Here are some points:
tensor([ 4.38, -2.74, -0.22, -1.98, -0.92,  1.79, -0.08,  0.42])
tensor([ 0.78, -3.27, -1.35, -1.92,  0.48,  3.50,  1.88,  1.06])
tensor([ 0.23,  0.70,  0.72, -0.33, -0.50, -0.35, -0.53, -0.09])
tensor([-0.38, -1.90, -0.91, -0.19,  1.32,  2.53,  1.05,  0.16])
tensor([ 2.12,  0.76, -0.44, -1.26, -1.56, -1.48, -0.67, -0.65])
tensor([-0.50, -2.27, -1.22, -0.67,  0.47,  2.20,  1.69,  1.20])
tensor([-0.19,  0.28,  0.38,  1.01,  0.15, -0.24, -0.12, -0.19])
tensor([ 0.20,  1.11,  0.35, -0.10, -1.09, -0.43,  0.34,  0.38])
tensor([-1.86, -0.43, -1.08,  0.05,  0.78,  1.06,  1.71,  0.76])
tensor([-0.92,  0.15,  0.27,  0.82,  1.14, -0.03, -0.25, -0.24])
tensor([ 0.10,  2.22,  1.94,  0.31, -1.14, -1.91, -1.44, -0.98])
tensor([ 1.31, -2.34,  0.35,  0.46,  1.32,  1.91, -0.72, -0.63])
tensor([ 2.84, -0.35, -0.70, -1.45, -1.45, -0.70, -0.77,  0.29])
tensor([ 1.43,  0.81,  1.09, -0.73, -1.41, -0.93, -1.28, -0.67])
tensor([ 0.49,  1.65,  1.97,  0.41, -0.75, -1.44, -1.25, -1.03])
tensor([-0.55,  0.78,  0.53,  1.01, -0.05, -0.93, -0.30, -0.28])
18 more points follow, each with its number after it:
tensor([-2.65,  0.66, -1.50, -0.41, -0.11, -0.17,  2.12,  1.39]) 0
tensor([-1.69, -0.41, -1.32,  0.00,  0.74,  1.43,  1.49,  0.31]) 1
tensor([-1.68, -0.81, -1.43, -0.61,  0.58,  1.38,  2.12,  1.43]) 2
tensor([ 0.76, -0.08,  0.55, -0.28, -0.26, -0.12, -0.63, -0.42]) 3
tensor([-1.01, -0.90, -0.46,  0.23,  0.96,  0.51,  0.21,  0.12]) 4
tensor([-0.89, -1.09, -0.32,  1.24,  1.34,  0.70,  0.02, -0.25]) 5
tensor([ 1.66,  1.94, -0.36, -1.21, -1.81, -2.33, -1.37, -0.86]) 6
tensor([ 2.63,  0.29, -0.58, -1.06, -1.36, -0.81, -0.34,  0.19]) 7
tensor([-1.93,  0.29, -0.19,  0.72,  1.51,  0.00,  0.14,  0.03]) 8
tensor([-0.17,  1.65,  0.24, -0.44, -0.35, -1.02, -0.42, -0.45]) 9
tensor([-0.94, -0.83, -0.61,  0.58,  0.22,  0.53,  1.09,  1.02]) 10
tensor([-1.35,  0.02,  0.49,  1.59,  1.43,  0.04, -0.72, -0.54]) 11
tensor([-1.26, -0.45, -1.00, -0.25,  0.61,  1.52,  1.43,  0.66]) 12
tensor([-0.35,  1.47,  1.14,  0.36, -0.94, -1.95, -1.43, -0.69]) 13
tensor([ 1.04, -3.73, -1.21, -1.09,  0.74,  3.91,  1.79,  0.82]) 14
tensor([ 0.42,  2.05,  0.18, -0.19, -1.39, -1.79, -0.17,  0.36]) 15
tensor([ 0.02,  0.98,  0.66,  0.19, -0.25, -0.66, -0.78, -0.41]) 16
tensor([ 0.58, -2.35,  0.15,  0.63,  1.37,  2.13, -0.10, -0.17]) 17
Which of these numbered points is nearest to each point below, ignoring the 3 directions in which the first points spread most? Its number follows each.
tensor([-0.32, -2.25, -0.50, -0.24,  1.39,  2.48,  0.51, -0.18]) > 3
tensor([ 0.87,  0.38,  1.80,  0.55, -0.56, -0.37, -0.98, -0.91]) > 14
tensor([-1.31,  1.36,  1.74,  2.00, -0.24, -2.00, -1.45, -0.72]) > 10
tensor([-0.86,  1.30,  0.74,  0.80,  0.03, -1.25, -0.81, -0.25]) > 0
tensor([ 1.96, -1.53,  0.72, -0.17, -0.21,  1.20, -0.55, -0.82]) > 14
tensor([ 1.16,  1.63, -0.29, -0.64, -1.31, -1.74, -0.26,  0.34]) > 7
tensor([-0.30, -2.20, -1.29, -1.13,  0.81,  1.70,  1.48,  1.36]) > 0
tensor([ 0.60,  0.67,  1.02, -0.51, -1.29, -0.62, -0.18, -0.22]) > 14
tensor([ 0.66,  1.89,  0.11, -0.43, -1.16, -1.94, -0.44,  0.09]) > 15
tensor([ 1.50,  2.14, -0.30, -0.97, -1.50, -2.73, -1.45, -0.78]) > 6
